In the data rows, zero lies at 7.5, halfway between 7 and 8.
Here are some numbered points:
(4 6 4 7 10 7 5 10 6 7 4 12 8 8 12 8 7 5 3 7 9 6 9 11
 9 7 7 10 10 8 9 6 6 7 6 8 9 6 10 9 7 7 8 8 8) 0
(4 4 10 8 10 9 11 7 11 6 8 8 7 10 7 12 7 8 12 7 6 5 6 8
 7 7 8 8 8 8 8 8 12 7 6 5 10 9 9 6 7 11 6 6 11) 1
(4 6 7 8 8 8 5 6 9 6 6 13 10 8 10 9 6 7 5 7 4 6 11 10
 7 6 9 5 9 10 8 7 6 9 7 8 9 9 9 7 10 5 4 6 9) 2
(7 6 9 8 7 6 9 6 7 6 6 11 7 9 8 7 10 6 10 8 8 7 8 8
 11 8 11 10 9 9 9 11 8 8 9 5 7 9 6 9 8 9 9 7 6) 3
(9 10 9 6 7 9 10 8 6 7 7 6 8 9 9 8 6 9 10 8 4 7 6 7
 7 8 7 6 9 7 7 10 9 4 7 7 7 9 3 7 5 10 7 7 8) 4
(10 9 7 7 9 8 7 8 10 12 10 10 6 8 9 8 6 9 9 11 8 8 7 9
 7 7 9 10 10 10 11 7 9 8 11 8 9 14 6 9 7 10 10 9 8) 5
(8 7 10 6 6 7 5 7 7 3 6 8 7 8 5 9 6 9 6 7 3 12 7 4
 5 9 8 6 6 6 7 11 4 10 8 6 6 5 6 5 3 7 10 6 7) 6
(7 7 7 9 12 9 8 7 14 8 9 9 6 14 3 10 8 11 8 7 9 7 7 8
 9 8 7 7 8 8 8 9 11 8 7 8 7 7 5 8 9 9 9 8 8) 7
(9 7 8 8 8 6 4 7 10 6 9 8 6 12 6 7 7 7 7 7 7 6 11 10
 8 6 8 6 5 7 5 6 8 7 7 4 6 10 8 10 4 7 10 9 8) 8
(9 8 9 7 9 7 7 8 7 6 8 9 8 9 7 7 9 10 7 7 7 8 10 6
 7 8 7 8 5 8 6 7 7 10 5 10 7 9 8 9 5 8 9 7 11) 9
(6 8 6 6 12 11 7 7 10 7 8 7 6 11 5 12 8 8 8 5 7 8 6 4
 6 11 7 8 10 5 6 7 10 8 8 7 9 7 8 9 10 7 6 7 6) 10
(9 8 9 11 10 11 6 7 9 7 5 7 9 13 6 9 8 8 7 8 9 8 9 8
 7 7 6 6 8 7 6 9 10 7 4 8 10 5 9 7 10 5 6 5 3) 11
(8 8 7 11 10 10 6 8 8 6 9 7 6 8 7 7 9 6 10 8 10 8 7 7
 5 6 6 7 13 10 9 7 7 12 6 6 9 8 9 7 15 9 5 6 8) 12
(8 7 8 5 9 8 6 8 10 9 9 8 4 9 7 5 8 9 6 9 8 8 9 4
 5 10 6 11 9 6 8 8 7 9 6 11 6 9 8 9 7 7 6 7 6) 13
(5 4 5 7 7 8 7 11 6 5 9 8 6 7 3 7 11 9 4 9 6 5 4 6
 6 5 6 8 6 5 5 6 6 9 5 8 5 8 9 5 7 6 7 5 7) 14
(5 7 6 7 6 4 9 9 4 6 9 7 7 8 7 6 6 14 3 4 12 9 6 8
 10 11 6 5 10 5 7 5 8 8 5 9 6 7 13 4 10 6 8 5 5) 15
(6 7 7 7 8 9 4 7 6 8 8 8 7 5 7 8 6 15 6 5 15 5 5 5
 6 8 7 7 5 6 7 4 4 6 6 8 9 6 12 7 8 7 8 7 9) 16
(10 7 8 4 7 7 7 6 6 11 7 4 4 6 7 4 8 7 5 4 7 9 6 9
 5 11 6 5 5 7 6 10 4 9 6 5 5 5 5 7 5 7 7 8 5) 17
(10 9 6 7 9 7 8 7 8 8 7 5 6 6 7 8 7 10 7 8 8 9 7 9
 5 7 6 10 8 5 8 9 6 8 10 7 6 9 6 9 6 7 9 14 7) 18
(8 6 9 6 6 5 10 8 7 8 7 11 8 7 8 7 8 4 7 6 6 8 10 12
 8 7 7 3 6 6 6 8 8 10 10 4 7 11 6 9 10 10 9 9 8) 19
(2 6 6 5 7 9 7 5 8 6 9 5 6 7 6 6 6 7 6 6 8 6 6 10
 8 6 7 7 7 2 6 5 10 7 9 4 4 7 4 7 5 9 7 8 7) 20
(9 7 7 5 7 5 6 6 5 7 8 7 7 4 7 5 8 9 5 9 6 8 4 6 4 8 4 6 6 3 4 6 8 5 4 6 4
 6 7 5 8 6 6 6 7) 21
(5 7 9 6 5 7 6 8 7 8 6 4 7 7 4 3 7 7 5 6 6 7 5 4 5 5 4 7 5 7 5 8 8 6 6 8 5
 4 9 8 7 5 7 7 7) 22
(14 12 12 5 8 5 4 5 6 10 5 7 7 10 5 6 7 9 9 6 7 8 6 6
 8 8 5 7 5 8 5 10 7 6 8 7 6 9 4 7 6 6 11 7 5) 23
New points follow, each followed by the numbers of its three nearest points above by angle, seen from the average point of the numbered points, nearest first.
(5 10 8 11 11 8 12 8 6 10 5 6 9 7 7 6 9 5 13 7 5 7 8 4
 8 4 7 5 9 9 9 7 8 8 7 6 9 7 7 9 7 10 9 6 5) 4 3 12
(6 7 6 5 5 5 9 4 6 7 6 6 8 10 6 8 7 4 8 7 5 6 9 8
 8 10 7 8 9 7 6 5 7 3 5 7 8 5 9 11 6 7 7 10 10) 0 22 8
(8 6 7 9 7 8 4 8 7 5 9 4 5 6 4 6 9 11 6 6 11 5 8 5
 6 6 4 7 8 4 5 6 8 5 8 9 8 5 9 3 8 7 6 7 5) 16 14 22
(6 11 8 6 5 5 9 8 7 10 7 7 7 7 7 6 6 8 9 7 7 6 7 7
 7 9 5 8 6 8 5 6 12 5 6 5 8 6 8 7 6 14 7 6 4) 4 22 21
(6 6 9 7 6 5 7 7 12 5 7 8 9 5 15 5 8 4 8 10 6 5 11 11
 10 7 9 6 6 9 9 6 6 5 8 7 6 7 6 6 5 7 5 7 10) 2 0 19
(6 8 7 5 6 5 9 9 7 11 6 5 8 7 7 7 6 13 4 7 12 9 6 5
 6 11 6 6 9 7 7 10 7 8 6 8 4 5 9 8 9 5 8 6 6) 15 16 22
(8 7 5 9 7 7 4 9 8 9 9 7 8 5 8 9 7 6 8 4 9 5 7 6
 9 7 9 6 8 8 8 11 10 8 7 4 5 9 8 8 7 11 7 6 5) 3 19 12
(6 6 8 6 7 9 8 9 10 8 11 10 8 9 8 8 7 7 6 7 7 8 9 9
 6 8 10 7 10 6 7 6 9 7 7 9 7 6 8 8 7 6 3 7 8) 2 0 13
(6 8 8 9 10 6 5 7 7 5 13 6 5 5 7 6 7 9 7 7 7 9 6 6
 7 7 4 7 9 9 9 7 7 13 6 8 9 6 10 5 10 7 6 7 5) 12 15 14
(5 5 5 6 7 6 7 7 7 7 5 8 9 7 9 9 10 6 8 10 4 8 9 9
 12 5 8 5 7 11 10 7 6 6 9 4 8 7 8 6 7 10 5 9 8) 2 3 0
(9 10 9 7 10 8 7 7 8 9 7 7 8 7 8 9 4 7 7 11 8 11 9 10
 10 8 9 7 9 7 8 8 8 9 12 10 6 12 8 9 9 7 11 10 12) 5 18 19
(8 8 5 11 9 9 7 11 7 6 10 5 7 6 9 9 8 9 8 6 8 8 8 7
 6 9 5 9 11 9 5 8 7 15 7 12 6 8 9 6 13 7 7 5 8) 12 15 13
(13 11 11 7 5 7 6 7 8 9 7 8 7 8 8 5 6 9 8 9 7 12 6 6
 7 7 8 9 5 8 5 12 7 7 7 7 7 6 7 9 7 8 6 6 5) 23 17 6
(9 9 3 10 8 9 7 8 7 7 9 7 8 8 7 8 10 9 7 6 10 9 8 7
 5 8 6 6 10 8 5 4 6 13 4 8 8 8 9 8 8 7 5 7 6) 12 15 11
(10 12 10 5 3 6 5 6 5 11 8 5 9 5 4 9 8 9 6 6 4 9 8 5
 5 8 9 8 5 8 5 9 11 5 8 8 8 9 8 5 7 10 12 7 9) 23 4 6
(9 7 12 6 8 9 5 9 7 10 6 6 8 6 8 6 6 8 9 9 10 15 5 7
 7 10 5 10 5 5 7 10 7 8 3 7 7 9 6 7 5 6 12 8 7) 23 17 6
(5 6 7 8 5 9 8 10 9 10 11 9 8 5 7 7 9 7 6 6 8 8 6 7
 6 4 7 10 9 6 9 5 6 11 7 15 7 5 10 4 6 7 5 7 7) 14 13 22
(6 5 7 8 8 7 7 7 9 5 8 13 8 9 10 6 7 8 8 8 7 6 10 10
 8 5 7 7 5 5 10 7 8 7 7 7 7 9 6 8 5 9 11 9 6) 8 19 3
(10 9 11 9 8 7 8 7 8 10 4 4 9 11 10 10 5 10 7 7 8 4 3 6
 5 12 6 11 5 7 5 10 9 10 7 8 7 7 7 8 8 7 9 5 7) 23 11 4
(6 7 6 10 7 9 10 9 9 6 7 8 7 7 10 7 9 6 10 8 7 8 8 10
 11 8 14 9 11 13 7 10 8 9 10 6 7 9 6 10 10 10 8 8 6) 3 5 12
(8 14 12 4 7 7 6 9 8 11 7 7 7 9 5 9 9 8 6 9 6 9 7 6
 6 6 8 6 6 5 8 11 8 8 6 5 8 8 5 8 5 5 15 8 7) 23 6 4
(10 11 10 7 10 8 8 7 10 11 7 7 7 7 7 11 8 8 11 4 6 8 3 6
 9 8 8 6 8 8 6 8 9 6 9 4 13 8 8 7 9 8 10 6 9) 1 10 23
(8 11 12 8 6 5 8 8 8 11 9 5 10 6 6 8 9 8 7 5 8 9 7 9
 4 8 5 8 8 6 7 11 6 6 8 9 8 7 5 7 7 7 8 4 6) 23 17 4
(8 6 7 8 6 8 7 8 7 6 10 6 8 4 11 7 7 6 6 9 5 7 11 6
 9 7 9 11 8 6 9 5 6 8 8 9 6 8 7 11 7 7 6 9 8) 0 13 18
(7 8 9 8 11 7 7 6 7 9 8 7 6 8 9 8 9 4 9 12 7 9 6 7
 10 8 11 9 8 10 7 8 7 6 14 9 6 6 9 6 8 5 10 7 6) 3 5 23
(9 8 8 7 8 5 11 3 7 6 6 7 8 6 11 7 7 5 7 13 9 12 10 6
 9 6 11 9 7 10 9 4 7 7 6 9 4 8 6 13 10 7 9 9 10) 3 5 9
(8 5 6 8 6 7 6 11 5 6 8 6 7 9 8 6 7 8 4 6 10 7 6 7
 7 9 5 7 8 7 7 6 9 9 6 8 10 8 12 3 8 6 2 5 9) 15 14 16
(6 7 8 9 5 5 6 6 5 9 12 7 7 6 7 5 8 8 3 5 9 7 8 5
 6 8 5 8 9 6 7 7 7 10 7 15 5 5 10 6 10 6 7 8 9) 15 22 13
(5 6 4 4 7 6 4 6 8 4 7 9 6 9 9 5 7 7 4 8 7 6 7 9
 6 8 9 9 6 8 8 7 7 7 5 7 5 9 7 12 5 6 9 7 11) 0 8 9
(7 5 7 6 7 7 5 7 6 6 6 8 3 6 7 5 9 6 8 8 7 7 7 9
 8 10 6 9 4 8 8 8 5 7 10 9 5 12 7 10 8 7 7 11 12) 18 19 9
(13 11 13 6 8 8 9 5 10 10 6 11 7 6 7 8 5 6 9 7 8 10 8 7
 8 8 6 8 6 8 7 9 4 7 11 6 9 8 6 8 7 7 14 9 8) 23 5 18
(7 8 7 7 7 7 9 7 9 7 6 8 8 7 9 6 9 7 10 9 8 4 8 9
 7 7 12 6 8 10 6 9 10 7 9 8 8 3 7 7 9 10 10 6 6) 3 1 4
(9 9 6 8 13 9 8 7 10 9 7 9 5 13 5 14 5 8 6 10 9 7 8 10
 8 9 6 6 9 8 10 8 10 9 10 10 8 8 5 9 10 5 10 5 8) 7 10 5
(6 6 5 7 7 5 8 8 5 6 10 7 8 6 14 6 9 6 8 10 7 8 12 8
 8 6 7 7 8 13 14 5 5 6 9 6 6 6 4 9 5 9 9 6 9) 0 3 5
(6 7 7 7 3 8 7 8 6 8 7 7 6 4 7 9 8 7 7 7 4 4 8 11
 10 6 9 8 7 7 12 8 5 6 5 4 7 9 6 8 7 7 4 10 9) 2 19 3
(9 7 12 9 7 5 8 6 6 10 7 7 7 9 7 6 9 7 9 10 8 10 7 4
 6 8 7 10 9 8 4 7 7 10 11 6 7 11 4 9 8 7 9 8 5) 23 3 5
(8 6 8 6 9 7 7 7 9 5 7 7 5 10 9 6 7 5 8 10 9 8 10 10
 6 4 8 6 6 7 9 7 6 8 7 7 4 10 7 8 6 5 6 9 9) 8 19 2
(9 7 6 5 9 8 9 7 7 6 8 9 9 7 9 7 5 5 8 8 8 7 10 6
 7 9 5 7 7 7 8 7 8 9 6 9 8 6 9 7 9 7 5 9 11) 2 0 9
(7 11 9 7 8 6 6 7 9 7 8 8 7 5 9 5 8 6 5 7 7 8 8 9
 8 8 7 9 5 8 8 10 6 4 8 8 7 6 9 8 3 9 8 12 9) 18 0 17
(7 9 10 9 9 8 11 9 8 10 11 7 8 6 9 10 6 9 9 9 4 10 10 6
 7 4 8 9 8 8 7 6 9 7 9 8 8 8 8 6 8 7 9 9 6) 5 4 18
(10 10 9 8 9 8 6 9 10 10 8 9 7 8 4 8 5 8 8 11 9 8 8 8
 6 10 7 8 5 5 7 11 7 6 6 10 7 7 6 6 8 7 7 9 8) 23 13 18
(5 6 9 7 8 7 8 6 8 4 11 11 6 9 6 8 6 7 9 11 10 7 8 7
 8 6 5 8 7 6 7 10 9 7 6 8 9 9 7 9 7 9 8 10 12) 1 9 7
(5 8 3 11 5 8 8 7 5 6 6 6 11 6 9 7 7 7 10 9 6 7 5 6
 9 5 8 8 8 12 9 5 8 6 5 5 10 6 7 5 8 8 7 8 5) 12 0 3
(4 7 8 6 8 7 7 10 6 8 9 7 5 9 4 7 8 12 7 6 10 9 4 8
 7 11 7 5 8 7 7 6 5 8 7 9 7 3 12 7 8 5 8 4 5) 15 16 14
(12 7 9 8 7 5 6 9 7 11 8 6 4 8 10 6 7 8 4 9 7 9 10 8
 7 7 7 9 6 5 9 9 7 7 7 9 8 10 6 8 7 8 11 13 7) 18 5 23
(7 5 8 11 7 9 9 7 5 2 8 7 9 4 8 8 11 8 9 6 7 6 11 10
 9 4 10 7 5 8 8 5 8 8 8 7 5 5 6 4 8 5 6 7 9) 2 3 14
(8 5 8 8 6 8 9 6 6 10 9 11 9 5 8 9 6 8 7 9 9 8 7 8
 9 7 10 11 9 12 9 7 7 5 12 5 7 9 8 11 8 9 7 8 10) 5 3 0
(7 10 10 6 7 9 9 5 9 11 7 7 7 6 7 9 7 5 11 5 7 8 5 9
 8 8 10 6 9 8 7 8 10 9 10 7 7 10 6 7 7 6 10 9 9) 5 19 4
